Each row is where one point has got to under a steady rotation. How many ticks took it there?
The counts run from 0 to 801.
[139 116 113 149 115  99 174 151 126 140  94 135  89 114 131 136 137 133
 147 126 163 110 105 176  81 120 134 121 105  98 136 171 145 127  99  51
 124  80 141 159 136 159]
33
[110 112  71 109 127 120 147 150 122 156 104 144 109 104 100  88 114 112
 128 113 132 126 111 187  64 112 152 116  88 126 162 136 133 124 105 121
 126  78 146 158 115 157]
428
[132 104  97 162 125 131 158 172 139 150 115 121  90  99 110  91  99 100
 133 133 131 116  75 188  98 116 137 127 137  92 148 138 150 118 121  86
 112  83 180 117 138 114]
747
[169 110 113 131  71 107 157 127 123 122  81 124 113 101 119 159 130 146
 117 143 138 122  92 174 102 111 156 135 107 108 147 132 153 148 141  72
 110  68 167 111 146 128]
30
[178 106 121 124 121  88 138 120 104 135 123 125  87 144 109  96 132 158
 100 103 128 106  64 156 100 117 122 144  70 123 121 114 149 153 132 109
  91  96 139 126  72 154]
89
[134 132  83 180 103 109 143 173 136 150 111 130 100  75  90 117 134  98
 122  93 123 103  88 149  88 145 129 159 106 127 117 157 138 118  88  91
  99 103 140 135 102 150]
135
[170 104 113 129  97  98 149 115 114 104 118 164  91 128 109  99 104 156
 137 107 109 114 116 171  94 122  82 143  74  95 131 158 167 113 148 113
  80  96 155 122 117 134]
329
[176 119 119 129 134 105 147 129 106 131 137 130  83 144 115  75 119 172
 105 115 140 130  66 178  98 115 116 147  80 112 140 113 153 131 133 117
  99  80 139 135  86 142]
88
[140 103 102 157  80  98 156 135 141 190  85 106 128 103 108 133 149 130
 105 112 112  89 111 167 113 141 138 159 118 119 135 105 157 106 132 110
  76  72 149 129 126  98]
257
[131 151 101 146  85 115 166 144 127 162 111 154 120  97 110 110 136 112
 113 126 134 112  94 159  83 135 149 149 117 120 135 121 148 124  82  92
 115  53 137 160 102 139]
396
[153  92 134  92  80  99 130 126 100 135  84 117  69 122 119 148 137 135
 125 113 134 111 114 197 102 105 128 128  57 117 115 142 134 132 147 124
 105  77 135 137 107 148]
311
[140 108 106 104 103 114 140 143 116 138  83 116  79 135  99  85 113 118
 119  97 119  99 102 149 105 112 139 144  67 114 122  91 140 134  81 122
  83  98 140 164 105 142]
700
[109  97  87 174 128 126 162 164 148 164 106 135 102  94 108  98 107  95
 125 117 119 100  97 171  83 122 143 141 134 103 152 143 150 102 115  92
 114  89 172 126 141 115]
752
[136  91  81 106 106  88 140 121 113 148  96 150 112 126  84 113 107 124
 132 102 123 100 113 167  83 104 135 126  71 149 130 148 133 158 134 102
 111  96 130 122  66 162]
680
[137  96 106 189 106 120 133 156 147 180 109 133 100 109  98 129 123 115
 122  99 114  94 102 167  96 137 102 136 117 108 110 172 138 101 138  89
 115  83 139 114  98 113]
508
[148 112 124  97  64 108 149 126 107 119  81 160  87 123 112  95 138 135
 120 128 134 121 119 180  76  97 146 156  86 110 142 103 152 126 116 135
 101  64 136 152 128 146]
67
[158 120  94 177  90 118 147 152 142 168 120 129 119  90  97 138 119 141
 122 104 115 111 114 193 109 146 102 150 117 107 126 162 150  91 155  96
 100  75 150 108 108  97]
259
[160 136 111 161  83 148 138 160 133 152  91 136 109  98  98 123 126 148
 134 127 129 148 100 181  81 124 114 132 124  93 149 148 130 106 134  91
 124  53 142 132 132 108]
525
[163 131  90 150  66 111 135 156 131 145 121 125 115  72  91 131 122 106
 116 111 103 113  76 160 107 135 128 157 102 120 113 151 140 152 139  94
 102  87 174  90  94 130]
139
[164 111 140 136 126  82 154 126 109 135 124 122  71 153 135  98 144 162
 110 100 138 109  80 162  92 126 115 148  62 112 126 127 151 116 120 108
  85  93 138 149  92 159]
337
[153 129 112 175 104 117 152 159 140 181 128 119 100 101 115 131 133 142
 125  99 127 104  98 190 104 150 101 137 111 107 113 165 142  89 134  86
 108  62 137 134 100 112]
260
[150 112 133 169 129 133 141 187 118 142 127 118  75 141 120 113 106 120
 128 103 125 140  67 169  95 120 118 118 108  98 140 131 123 106 117  77
  97  84 159 101  87 121]
482
[142 103 128 150 116  93 180 149 121 142 108 136  96 140 116  97 115 110
 108 110 149  85 104 163 106 110 157 137 124 118 145  95 159 118  77  77
  76  77 142 138 100 129]
364
[132  94  87 113  91 102 148 154 116 134  64 141 110 124  89 128 115 136
 153  98 119 119 162 180  87 118 111 126  77 112 144 139 132 109 119 115
  69 103 128 139 116 143]
567
[109 103  65 118 127 109 138 147 123 154  92 153 108 103  86 102 109 111
 145  99 127 117 111 175  64 116 134 116  85 129 145 170 127 139 118 108
 117  99 141 144 100 166]
427
[115 106 111 122 106 132 127 157 121 160 120 148  79 121 102 105 107 110
 152 109 115 133 107 191  71 112 103 113  76 109 125 176 122 114 143 121
 132  70 146 134  92 141]
184
[184 125  95 138  85 131 133 116 121 110  96 170 102 101  95 119  94 161
 115 119 131 113  89 152  83 110 114 141  89 115 132 159 157 136 138  77
 140  77 141 122 112 138]
659
[136 108 110 162 132 101 137 165 129 142 135 137 107 135 105 109 116 126
 140  94  94 128  83 150  77 135  90 131  88 108 134 150 129 116 134  93
  72 106 164 100  74 149]
470
[161 107  94  93  91 125 128 136 109 122 113 146  90 125  83 115  67 128
 122  95 107 116 107 179 109 109 114 126  65 125 126 136 137 137 141 117
 108  87 149 113  76 129]
691
[124 140 104 160  76 120 170 140 131 139 110 179 111  89 109 111 131 117
 116 121 145 105 123 178  70 128 141 155 124 120 143 152 154 102 100 104
 118  60 130 139 119 136]
644
[144 115  97 160  62 126 130 143 139 160  46 134 125 106  85 156 144 136
 116 108 111 116 116 148  80 124 129 151 109 123 143 125 132 114 126  90
 107  76 138 123 121 125]
523
[152 106  90 121 116 128 133 155 111 139  94 132  99 109  91 130 103 164
 131 105 136 149 123 218  86 114 115 110  88 115 162 159 135  99 154 124
 108  83 127 125 113 126]
557
[134 100 118 166 123  82 185 161 129 121 111 149 103 137 118 137 111 116
 134 104 141  99 121 165  95 123 131 126 111 110 148 148 149 104  83  57
  73  96 139 114 104 147]
611
[144  95  96 167  90 108 152 142 139 124  93 157  96  72  99 124 120 125
 106 112 139  92 113 187  94 124 142 170 128 123 145 158 161 113 126 104
 106  94 143 100 137 121]
632
[173 139 125 149  85 131 146 154 117 161 105 102 100 102 125 151 145 152
 114 121 138 140  76 188 109 135 130 129 104 104 130 132 133 110 126  84
 117  43 143 143 121 114]
272
[135 120 100 109 126 125 142 155 109 134 108 146  75 139  93  92  89 113
 133  86 133 114 111 167  90 115 127 122  68 122 124 129 129 108  90 112
 104  89 128 163  83 148]
693
[161 117 101 117 125 110 134 132 114 146 119 133  91 111  99  78 122 150
 124 136 161 129  74 195  82 100 133 123  91 117 131 145 140 155 136 102
 142  73 134 147  99 152]
672
